In the rows, zero is written as 128.
One turn moves each row of this set onto another row. After a few examples, where does it send each row asked below?
Zod: [112 138 113 118 114 129 136 107 129 167  97 157  99 138 129 151 153 140
 128 156 106 136 179]
kogeg: [114 144 118 122 112 138 143 111 138 150  95 147 108 136 128 151 162 144
 143 151 115 123 155]
gamak: [154 147 154 126 141 143 144 106 115 142 118 155 121 111 116 118 146 135
 107 124 113 143 152]
sosug: [123 136 142 126 165 127 140 125 122 138 112 143 100 116 100 124 141 104
 116 140 123 163 150]
moten: [120 144  81 124 148 133 121 119 108 140 115 148 132 126 138 126 150 127
 111 151 103 101 167]
Sop: [126 142 154 120 153 135 133 122 128 148 116 146  95  92 122 132 140 102
 119 149 112 163 156]
Tul: [114 148 104 105 147 136 102 117 133 143 127 146 107 130 155 132 131 128
 126 158 105 104 151]
zome: [123 137 121 128 160 140 143 127 120 119 136 143 113 143 160 130 140 113
 119 135 119 154 141]
bul: [120 137 148 114 120 137 109 138 128 155 113 157 107  96 119 148 126 117
 114 150  99 138 170]
Tef: [123 139 142 122 140 138 133 118 115 130 118 148 111 123 108 125 146 144
 122 103 107 104 149]
bogu: [129 147 155 112 119 143 113 119 128 150 115 159 113 109 123 143 136 140
 117 117 105 118 155]
razon: [134 145 114 129 149 138 134 125 124 119 121 144 137 127 149 145 153 128
 117 134 142 151 143]
ziku: [116 132 115 130 127 144 148 129 131 140 108 136 101 136 130 139 165 154
 144 155 106 121 137]
Leka: [131 147 116 123 136 141 128 106 124 136 111 145 139 109 144 133 152 132
  99 153 151 145 166]
Zep: [118 145  93 114 151 140 112 109 118 144 126 149 113 120 151 125 146 135
 117 150 105  93 160]
gimis: [116 145  85 122 142 122 116 132 116 136 108 145 138 138 135 134 135 117
 118 160 101 118 159]
sige: [146 149 160 121 138 145 136 110 123 151 120 152 108  88 133 128 143 122
 113 139 106 151 157]
Zita: [110 122 128 130 154 126 142 135 107 123 117 138 103 119  92 119 144 123
 120 127 102 118 162]
Zepek: [112 148 101 111 142 125 105 131 131 139 116 143 124 140 145 138 123 116
 127 165 103 119 150]
pove: [112 134 126 121 153 143 142 109 117 133 134 142  97 132 162 110 131 108
 103 155 113 150 164]
bupu: [109 121 131 127 141 127 126 146 114 139 114 143 101 103  98 133 132 106
 116 156  96 137 175]
rano: [117 141 124 118 139 144 134  96 120 144 119 143 113 112 152 112 139 120
  91 165 133 145 180]
Timu: [116 120 109 132 139 138 143 137 118 150 119 139  86 140 131 133 158 156
 127 161  91 135 150]
gelak: [140 140 144 129 156 132 146 116 114 134 114 150 117 129  96 115 144 124
 108 126 124 151 148]
vite: [115 124 108 125 130 129 137 123 117 166 112 151  86 140 131 140 151 147
 117 162  92 143 176]

vite -> Timu
sige -> Sop
Leka -> rano
And these:
gimis -> moten
Tef -> bogu

One turn moves each row of this set onto another row. After a few examples, where does it send each row asked below?
sed: [122 133 137 122 151 135 131 149 124 126 125 120  96 167 122 130 118 111
 123 118 120 124 146]
sakon: [115 141  96 131 133 109 127 101 150 130 141 126 127 131 133 121 132 110
 136 111 140 116 148]
muk: [125 119 127 140 137 110 136 129 118 102 128 136 111 135 114 122 128 113
 117  96 143 150 116]
Kisob: [126 133 136 109  97 126 131 108 137 124 113 129 116 124 104 123 129 116
 153 146 131 113 132]
tini: [100 143 142 125 136 137 116 152 135 133 136 118 108 130 124 127 135 136
 150 117 110 121 159]
pag: [106 106 124 151 126 129 134 135 142 122 126 130 115 138 144 116 134 166
 147 111 128 130 132]
Geba: [126 129 128  98 140 125 138 132 146 128 116 130 124 130  89 121 142 112
 167 118 123 141 130]
piz: [116 137 132 130 123 109 162 123 115 128 130 119 111 134 138 145 128 106
 159 133 129 133 129]
Pupo: [126 119 151 130 113 146 140 126 153 128 120 119 129 154 135  97 146  98
 137 139 115 132 135]
Kun: [143 119 104 120 150 155 139 141 143 105 113 137 136 144 138 117 134 118
 140 114 116 112 143]
zapez: [140  99 137  96 127 130 137 120 142 113 156 136 131 137 133 126 108 132
 154 115 121 135 127]
Fefip: [106 118 109 109 131 109 143 125 117 139 134 136 131 120 111 145 112 131
 128 115 130 130 125]
tesem: [114 111 117 120 128 131 138 143 154 123 114 105 119 133 161 103 121 113
 140 134 112 114 139]
nekap: [ 93 137 114 126 116 149 130 151 119 124 129 142 139 138 148 121 140 120
 130 103 117 123 135]
fubug: [131 135 130 106 145 128 129 133 138 108 126 133 112 120 138 123 145  76
 136 109 119 130 139]
Razud: [118 110 129 147 118 123 121  98 132 117 126 141 138 138 115 113 138 107
 131 116 124 100 135]
nuv: [108 136 102  94 118 136 138 139 157 124 130 141 113 135 143 112 134 123
 118 121 137 137 119]
fumob: [149 128 135 100 122 130 130 120 113 124 135 134 130 132 160 116 119 138
 130 138 131 139 133]
lof: [112 123 125 117 137 148 128 121 117 116 113 152 132 144 110 122 122 140
 125 152 138 130 128]
sogoz: [135 127 129 138 150 138 119 122 123 141 116 113 134 110 131 133 122 120
 136 141 146 146 142]
sibor: [143 118 131 159 127 130 128 133 140 132 119 137 115 130 145 115  98 130
 133 100 129 134 136]
Deram: [116 130 143 134 131 125 131 119 168 120 141 134 122 124 117 121  97 136
 107 120 123 138 138]
loso: [136 157 132 129 124 130 135 117 134 116 115 130 109 135 139 118 163 146
 146 105 121 140 139]
bab: [117 119 149 132 148 128 156 119 132 150 125 122 135 124 118 110 112 113
 155 132 136 125 149]
puf: [141 127 148 129 158 111 122 128 122 106 132 140 119 114 126 111 136 141
 117 122 120 144 139]
tuk: [133 146 130 115 118 123 137 134 150 103 133 142 109 157 111  96 114 141
 141 105 127 126 128]
niru: [111 117 141 130 108 127 124 141 141 110 149 122 139 112 123 135 150 104
 126 128 118 137 127]

puf -> Kisob
niru -> loso
And these:
Fefip -> fubug
zapez -> sakon
Pupo -> pag
Geba -> nuv
tini -> fumob
bab -> tesem
piz -> Kun

One turn moves each row of this set onto another row. After a few examples, where does it send each row asked below?
dez: [135 132 112 152 119 143 122 141 159 147 119 124 118 110 132 125 132 122
 123 119 134 109 147 144 115 121 151 136 137 124 134 128 136 132 134 124
 167 135 118 126 150 108 133 142 108 143]
Bez: [128 134 135 108 140 144 132 117 154 121 124 123 124 133 123 134 102 160
 142 101 132 115 129 119 121 135  97 125 115 123 104 117 117 114 123 128
 134 105 136 127 141 125 141 119 107 124]
Lumul: [136 121 127 128 117 119 103 141 131 103 121 151 131 145 132 139 132 137
 118 143 147 148 137 127 141 117 128 124 141 136 138 109 133 117 133 114
 153 149 122 119 144 146 141 130 155 128]
gez: [136 129 135 100 116 122 146 145 149 117 128 125 135 115 154 133 112 123
 137 134 131 151 127 106 118 108 133 132 135 111 156 105 131 134 118 114
 151 148 149 133 133 134 124 127 124 114]
vofu: [100 133 121 134 132 104 136 120 115 119 129 124 160 110 119 133 135 140
 129 132 117 127 113 104 111 132 114 122 116 136 124 137 135 115 131 126
 127 113 137 128 126  90 121 161 135 126]
kis: [ 99 133 124 133 134 101 126 128 107 130 122 125 159 108 132 131 130 154
 122 129  99 128 111 123 107 130 118 120 111 134 129 140 125 127 133 129
 123 115 129 131 120 105 124 160 145 123]
dul: [129 134 127 128 133 153 114 120 140 122 127 121 119 124 117 134  98 136
 130 106 145 107 116 119 118 116 121 129 114 113  95 125 118 103 148 131
 123 118 129 135 131 113 132 118 102 146]
Suzo: [133 115 143 117 113 121 104 151 104 114 132 119 134 159 137 126 139 139
 131 135 114 141 145 131 141 139 128 129 145 119 126 125 125 129 132 128
 120 149 137 119 130 148 150 111 145 128]
reva: [141 130 143 115  98 123 138 116 131 132 131 105 148 144 135 146 131 146
 146 137 107 137 124 113 120 107 140 133 137 114 139 109 131 149 133 107
 138 146 155 144 130 139 128 128 117 126]
fov: [125 135 130 112 141 143 132 123 139 119 123 127 115 122 107 137  94 149
 143 113 142  95 123 125 125 126 117 134 113 117 102 131 115 107 145 136
 118 120 130 125 122 133 131 117 109 139]
vapub: [129 123 135 113 115 123 122 162 114 111 138 141 120 136 131 121 132 112
 143 138 132 137 147 105 144 127 136 139 152 114 137 131 126 111 130 133
 113 145 145 111 148 133 136 115 140 120]
fuge: [126 141 137 105 137 146 122 115 143 126 124 117 125 142 121 134 101 141
 141  96 133 129 124 129 104 120 105 125 113 119  97 127 125 119 140 128
 139 109 134 135 139 119 147 126 111 130]
Vuge: [143 129 117 124 124 117 112 130 130 111 126 138 119 133 146 144 117 137
 112 133 135 142 122 127 132 104 136 120 147 124 140  95 129 125 131 111
 153 149 108 126 110 154 120 134 150 121]
Nopa: [128 132 127 125 129 133 147 146 141 151 122 111 119 120 119 124 129 137
 149 124 111  88 160 152 125 144 144 144 139 116 135 143 132 146 132 138
 145 137 128 115 130 135 140 128 109 137]
geki: [141 139 119 130 109 121 133 104 122 119 142 132 120 147 111 153 134 122
 143 138 140 123 127  96 139 106 143 134 161 120 129 108 141 119 144 111
 136 144 132 128 123 129 114 142 129 127]
figo: [134 132 109 143 131 142 127 148 153 143 128 131 102 112 137 117 135 127
 128 113 128 106 160 134 131 139 136 131 153 123 139 123 130 125 115 132
 159 124 117 109 151 111 132 134 113 129]
Zano: [131 134 128 146 132 134 134 127 134 141 123 122 110 116 127 129 153  88
 109 130 134 122  97 126 136 125 141 131 113 134 130 139 132 153 112 143
 128 119 129 126  91 122 137 124 129 114]
musa: [100 128 112 142 140 103 123 129 108 117 126 132 149 100 125 130 130 145
 114 134 120 118 113 109 121 131 119 119 120 134 123 134 127 107 134 131
 121 118 121 124 112 100 115 156 141 128]
numes: [128 146 130 108 137 144 118 124 134 135 121 138 111 129 123 137  91 149
 142 101 117 113 121 142 113 111 120 129 115 116 105 132 108 119 145 135
 119 104 123 130 134 138 142 125 126 123]
Rus: [131 114 138 110 114 122 127 164 143 103 121 139 140 123 138 127 122 124
 131 147 146 148 139 114 135 118 132 134 129 124 147 120 130 120 127 120
 140 156 149 122 151 136 136 120 137 128]
lopa: [127 144 120 132 126 132 133 128 128 155 125 117 114 140 111 132 137 126
 149 114 114 100 157 157 117 134 145 142 148 118 125 146 140 146 144 133
 154 131 117 119 136 130 146 145 122 134]
Nem: [129 138 133 133 135 129 148 121 142 139 121 125 115 121 120 132 156  91
 123 128 140 127 101 123 132 131 132 130 111 140 134 138 140 159 108 139
 137 117 133 127 100 124 142 132 132 108]
vuk: [135 118 145 125  96 124 118 136 123 120 125 118 155 150 122 143 143 143
 142 150 120 135 135 123 134 119 140 139 131 123 131 127 129 137 143 116
 126 154 157 134 148 138 145 121 127 139]
ridag: [133 131 126 107 120 123 140 139 114 116 150 120 110 134 135 128 126 106
 146 129 131 129 138  90 137 124 137 136 164 102 135 116 134 112 130 129
 118 148 139 117 113 129 117 120 126 118]
fisab: [134 133 134 147 125 136 134 125 139 150 123 123 112 120 138 129 159 102
 111 128 120 128  98 128 134 127 137 127 115 136 134 133 127 160 101 138
 128 111 136 128 104 120 140 123 129 108]
Sunot: [102 128 121 133 138 103 129 136 116 125 122 133 155  97 138 127 126 156
 118 131 104 126 115 116 114 134 113 118 114 135 135 132 118 121 122 129
 124 112 129 124 121 104 120 152 143 115]
lor: [136 130 128 135  99 125 114 124 120 116 131 149 131 152 108 150 142 129
 140 147 137 130 134 114 146 109 145 139 149 132 130 121 132 116 148 116
 130 145 141 121 156 131 134 135 143 133]
Gamap: [130 137 116 145 125 138 117 128 142 143 118 112 121 138 121 132 138 124
 129 115 129 114 148 160 112 129 143 134 137 126 121 136 146 142 143 126
 174 139 111 128 133 119 147 148 118 145]
kenos: [ 97 130 126 124 140 102 145 129 114 121 128 123 157 103 122 127 133 144
 135 131 113 125 120 103 117 143 109 125 118 132 127 140 129 117 125 131
 121 115 138 122 122  97 122 154 134 121]
zelo: [141 122 132 116 119 118 113 135 103 122 138 107 121 147 148 135 124 140
 124 128 101 134 129 129 134 126 136 123 150 107 130 108 123 135 132 125
 123 150 121 128  98 154 130 114 137 123]
Sepe: [130 124 120 129 139 135 137 150 151 139 122 113 112 115 135 113 132 140
 133 118 121  99 165 146 132 157 129 133 143 119 137 128 130 135 115 135
 155 134 118 109 129 132 136 125 109 133]
Pom: [135 131 133 146 129 134 142 114 142 143 123 117 117 123 122 132 166 105
 118 131 129 118 102 115 143 137 129 128 117 141 132 128 132 157  99 136
 130 113 139 125 103 117 136 124 120 111]
Puz: [133 138 131 138 132 126 145 122 143 148 115 133 113 118 126 137 153 108
 122 132 126 120 100 133 138 125 135 130 111 142 140 135 129 163 105 137
 132 112 130 125 100 134 140 128 137 105]
Vap: [ 97 130 119 136 140 100 129 128  97 121 127 124 150 105 120 128 129 145
 123 134 110 115 115 115 118 139 119 124 121 130 120 142 126 114 139 133
 113 120 124 123 104 107 119 152 140 129]
Kabo: [132 137 124 126 133 150 108 123 142 133 123 139 109 122 134 134  96 158
 129 101 120 111 121 129 121 114 117 123 121 119 106 119 102 110 133 128
 119 101 125 129 143 123 134 119 118 125]
Gafu: [136 132 128 147 132 130 142 117 138 142 120 128 111 117 118 136 157 109
 114 137 133 108 100 125 148 131 137 130 115 143 135 131 128 156 107 138
 127 118 129 124  92 130 134 122 128 115]

Lumul -> Rus
Sunot -> kenos
And these:
zelo -> reva
Bez -> fov
lopa -> Gamap
Zano -> fisab

